(in the rows, 128 means zero)
One hidden turn or mirror swaps the rows below in pairs. Which row is each named row swapped with?
pedi: [121 116 151 107 135 139 114  87  99 135  76 114 117 104 142 161 125 103
 130 129 133]
Tora: [147 116 136 121 156 148 141 141 135 185 117 120 124 125 135 127 126 138
 129 131 116]
Ros: [136 108 156 131 126  99 149  96 144 135  92 119 105 130 106 155 144 135
 139 125 128]
Pavib: [122 114 153 111 134 145 117  99  97 138  76 122 117 108 140 169 131  99
 136 126 130]
Rete: [110 151 167 128 132 116 124 108 121 142  80  98 123 133 112 153 132 106
 133 116 123]
biv: [ 97 106 136 101 128 152 138 115 153 137 136 103 121 107 126 153  95 110
 116 118 149]
vogin: [138 115 171  89 122 109 147 100 126 143 108 127 126 114 145 160 159 112
 126 128 137]
getim: [119 112 145 101 138 141 118  97 104 137  71 126 124 111 141 166 131  98
 137 128 124]
kon: [137  93 135 119 159 153 134 132 134 182 121 107 124 122 126 127 129 134
 140 134 123]
fil: [132 128 148 153 135 116 125 123 133 154 105 145 137 153 127 161 131 123
 131  98 127]
veva: [105 120 138 113 144 134 143 100 156 140 138 102 131 113 137 157  82 107
 115 115 144]
donu: [134 111 158 132 119 102 152 102 144 132  96 127 101 129 102 163 144 124
 142 124 134]
nasu: [146 107 146 134 152 154 148 144 136 172 127 112 123 123 133 131 128 147
 129 128 125]
nedes: [142  99 139 137 159 153 147 135 132 175 124 112 117 128 129 130 124 140
 125 125 118]
Kozif: [125 126 146 160 133 127 118 127 131 158 104 148 144 145 132 157 122 118
 122 102 130]
Sef: [105 116 119 102 128 144 149 101 150 132 130 106 133 100 124 159  92 116
 129 115 142]
bofi: [121 113 162 105 138 136 113  91 101 136  79 124 116 111 141 159 135  98
 134 123 129]
Nafa: [107 110 135 108 135 150 142 107 157 138 137  99 125 112 133 162  87 107
 113 125 147]
nul: [106 124 133  98 132 134 140 107 159 146 139 108 132 117 133 160  80 111
 121 119 137]
Gapi: [141 103 128 130 154 156 140 130 140 170 111 124 126 110 122 126 135 139
 136 121 109]
lik: [146 101 142 122 151 142 137 145 133 173 124 116 127 124 132 128 126 142
 135 142 114]
rida: [123 109 146 106 125 140 118  90 101 141  73 123 118 113 140 163 134 100
 140 130 133]
giki: [117 128 168 127 109 127 141 109 136 162 108 133 144  99 144 169 129 113
 110 124 171]
Nipo: [126 115 156 126 122  99 158 100 141 141  93 129 106 124  98 153 142 124
 147 127 130]
zetin: [139 114 172  90 132 109 137  99 125 139 108 127 126 120 142 156 162 111
 126 120 132]
Fem: [124 134 171 113 111 139 134 105 130 166 110 132 139  97 146 175 128 107
 121 128 162]
mis: [132  95 134 128 149 157 143 145 132 168 120 111 120 130 122 132 132 145
 129 119 118]
nagar: [141  99 128 131 160 144 133 127 135 185 112 123 133 124 132 135 122 143
 128 125 108]
nini: [145 107 139 132 163 153 142 139 130 165 115 115 127 112 126 133 136 137
 112 138 115]
Pavak: [131 119 163 126 121 101 154  99 139 133  87 116 106 135 105 158 145 126
 142 127 134]
vupir: [147 109 142 133 166 149 148 132 138 178 116 110 129 122 140 134 130 139
 125 132 121]
piri: [125 112 151 106 131 141 122  88 101 135  70 123 123 104 137 160 135 106
 133 123 141]
nanep: [126 125 164 122 106 133 144 111 138 164 119 140 149 101 147 173 128 115
 117 128 165]
mupuf: [127 108 154 130 115 103 146  92 140 138  88 126 105 133 104 156 140 121
 149 125 130]
zon: [102 106 126 103 137 136 136 107 155 142 136  96 129 121 121 153  89 109
 132 123 148]
sif: [140 112 171  92 127 107 142 104 123 143 112 132 122 120 146 155 161 109
 127 113 135]
Zose: [103 114 136 111 137 133 147 107 146 124 141 103 134 109 120 164  88 115
 107 121 138]
neme: [ 98 116 133 102 135 139 137 108 157 143 133 109 125 106 128 159  84 106
 115 123 150]
Vig: [106 117 139 112 135 148 133 114 155 130 139 105 131 112 137 159  82 111
 118 115 143]
Pimo: [121 122 171 121 104 128 146 106 140 162 110 137 142 104 144 176 129 114
 114 132 162]
Pid: [131 109 158 132 122 106 144  93 142 134  84 126 111 130 100 156 141 129
 142 115 129]
Gutug: [138 101 137 132 155 153 141 142 131 166 121 113 124 116 130 127 131 148
 139 131 120]
veb: [100 111 133 107 132 143 135 110 158 126 136 103 131 106 130 157  89 114
 130 121 141]
doka: [140  98 133 128 159 145 145 141 133 180 114 119 128 129 128 137 129 146
 128 126 116]
tozud: [124 118 153 156 136 122 122 123 129 157  97 144 148 145 137 161 134 124
 118  98 130]
dagi: [107 121 122 105 130 130 142 101 159 149 130 108 131 104 129 156  87 115
 119 129 155]
ture: [108 152 165 130 128 123 125 115 125 143  77  99 124 134 117 157 130 103
 132 113 122]
nol: [123 125 149 156 135 125 119 126 123 153  93 148 140 148 136 155 127 117
 119 104 131]
bupa: [109 148 162 134 135 116 120 110 120 139  79 109 123 139 116 151 128 105
 131 114 115]
toli: [104 119 134 103 128 133 130 115 151 134 138 103 131 115 130 155  80 108
 127 130 139]

nanep is swapped with Kozif
nagar is swapped with dagi
nedes is swapped with Nafa
nol is swapped with Pimo
Vig is swapped with nasu
mis is swapped with biv

